Here is a table of points, one per row:
[0 63 -10 12 -38 1 13 -42]
[-7 17 45 31 -54 -19 -17 27]
[-21 38 -3 23 -28 -20 -1 31]
[-10 -2 7 -46 17 -10 7 59]
[11 -30 -26 -31 69 32 -4 -45]
[-31 45 -10 -1 50 -12 1 -19]
[-41 3 24 20 -19 -14 -17 61]
[-6 -5 45 30 -71 -13 -13 42]
[-16 42 -13 10 -10 -20 -8 40]
[23 17 -52 -38 18 -1 -2 42]
[-38 46 26 35 -12 -12 -5 -22]
[42 -12 -36 -28 -8 48 -22 -20]
[-15 32 24 27 -70 -11 -5 27]
[58 -30 35 -17 -40 31 2 -68]
[-11 14 36 28 -53 -18 -17 40]
[-54 -29 -1 -8 58 -9 15 31]
[-55 14 -14 10 12 -11 24 19]
[12 -42 -45 -39 67 27 7 -15]
[-61 -8 18 2 24 -15 15 37]
[4 14 42 17 -55 -16 -27 48]
[50 -1 -64 -37 -4 27 -2 3]
[83 0 -12 1 -49 14 -29 -15]
[64 16 -25 23 -19 10 -28 -47]
[73 -18 13 1 -29 26 -23 -62]
[19 -4 -55 -3 42 -17 18 3]
[-46 24 19 11 -2 -22 12 24]
[28 12 -54 -32 62 7 -13 -4]
[-17 30 -5 -52 31 -1 11 22]
[-4 -46 6 -2 48 16 28 -76]
[-8 27 25 22 -55 -21 0 28]
[18 -41 -23 -35 56 35 7 -48]
[-14 79 5 -29 -22 4 2 -7]
[-19 8 39 14 -38 -21 -13 55]
[29 32 -72 1 12 -4 7 -10]
[23 15 35 19 -56 -26 3 7]
[13 14 5 12 -36 -29 15 22]
[17 -14 -8 -56 69 7 -13 14]
[-47 -2 23 7 -1 -18 35 6]
[-29 -26 21 0 25 -26 30 19]
[-6 70 -34 -30 8 16 -17 2]
[28 23 -21 -54 41 8 -18 14]
[8 -5 42 37 -56 -18 -23 33]
[22 -20 51 25 -85 25 -1 -51]
[12 -13 37 47 -69 -10 -24 23]
[4 -40 -14 -34 63 33 9 -50]
[66 -61 17 17 -42 33 -21 -51]
[24 18 -63 -21 56 5 -1 -17]
[12 -5 46 33 -70 -12 -26 34]
[-31 -3 76 27 24 -18 -9 -34]
[-4 2 48 35 -68 -12 -21 33]
[-23 2 44 34 -51 -15 -18 41]
[2 2 46 19 -64 -15 -21 50]
[-55 -26 8 -14 38 -9 18 46]
[17 -12 -19 -18 44 -3 34 -51]
[-6 -6 40 30 -51 -21 -15 45]
[-5 -5 26 38 -46 -19 26 -20]
[-17 -7 25 50 -55 11 13 -52]
[7 30 -45 -1 38 -18 7 -2]
[20 -71 -6 -22 53 31 15 -60]
[11 34 -48 -20 61 2 -20 -1]
[-24 -11 -47 -27 68 19 15 -14]
[-30 17 22 12 -20 -21 -9 55]
[2 10 36 16 -48 -16 -28 55]
[23 14 2 -34 54 -20 -8 10]
[13 -23 -18 -38 47 38 2 -50]
[44 -53 -16 -23 39 38 -8 -57]
[23 42 -36 -33 42 -5 -12 4]
[24 64 -24 -39 -26 9 -6 10]
[24 -69 -11 -31 50 39 5 -47]
[3 0 42 26 -63 -16 -20 45]
[-61 -22 37 46 -2 7 13 -39]
[-30 -6 40 25 -39 -20 -6 52]
[10 -23 -33 -42 77 6 -9 21]
[63 -71 43 20 -44 28 -40 -26]
[-25 20 18 56 -49 5 -25 -7]
[20 -52 -21 -38 54 36 7 -41]
[-60 -4 -1 1 26 -12 17 38]
[17 27 18 2 -23 -22 27 -30]
[-55 8 9 -1 17 -16 16 36]
[-60 -22 14 16 20 -16 15 36]
[-20 -54 -55 -14 30 13 40 15]
[-3 41 -20 -28 -1 -5 -16 57]
[-4 7 41 25 -63 -13 -23 47]
[-29 -22 -36 13 61 3 26 -37]
[-6 -2 -9 -12 -15 -11 51 -7]
[-2 11 -14 8 50 -17 17 -42]
[80 -18 6 2 -44 21 -15 -54]
[15 -63 -26 -32 55 37 10 -37]
[-22 -5 54 46 -31 14 -6 -67]
[13 13 -39 -26 73 -5 -14 7]
[22 -57 -18 2 44 26 15 -75]
[-23 52 -56 8 0 -2 1 21]
[-58 -8 -6 -19 22 -2 23 43]
[1 8 -22 17 -6 -17 37 -26]
[-7 32 -66 -12 19 -4 12 24]
[23 21 -31 29 -30 8 16 -61]
These points spread out most along one direction. For each point below, how far along it does it lie, from 0 to 9? The average is between 4 and 5, and the first point in the table lies past the average.
[-4 7 41 25 -63 -13 -23 47] 7
[63 -71 43 20 -44 28 -40 -26] 5
[-21 38 -3 23 -28 -20 -1 31] 6
[23 14 2 -34 54 -20 -8 10] 3
[50 -1 -64 -37 -4 27 -2 3] 3
[-17 30 -5 -52 31 -1 11 22] 4
[-23 52 -56 8 0 -2 1 21] 4
[-7 17 45 31 -54 -19 -17 27] 7
[4 -40 -14 -34 63 33 9 -50] 2
[-6 -5 45 30 -71 -13 -13 42] 7
[4 14 42 17 -55 -16 -27 48] 7
[-6 -2 -9 -12 -15 -11 51 -7] 4
[73 -18 13 1 -29 26 -23 -62] 4
[-55 -26 8 -14 38 -9 18 46] 4
[2 10 36 16 -48 -16 -28 55] 7
[-6 -6 40 30 -51 -21 -15 45] 7
[19 -4 -55 -3 42 -17 18 3] 3
[3 0 42 26 -63 -16 -20 45] 7
[11 -30 -26 -31 69 32 -4 -45] 2
[17 -14 -8 -56 69 7 -13 14] 3
[29 32 -72 1 12 -4 7 -10] 3
[15 -63 -26 -32 55 37 10 -37] 2
[0 63 -10 12 -38 1 13 -42] 5
[-2 11 -14 8 50 -17 17 -42] 3
[-3 41 -20 -28 -1 -5 -16 57] 5
[17 -12 -19 -18 44 -3 34 -51] 3
[8 -5 42 37 -56 -18 -23 33] 7
[24 -69 -11 -31 50 39 5 -47] 2
[22 -20 51 25 -85 25 -1 -51] 6
[-41 3 24 20 -19 -14 -17 61] 6
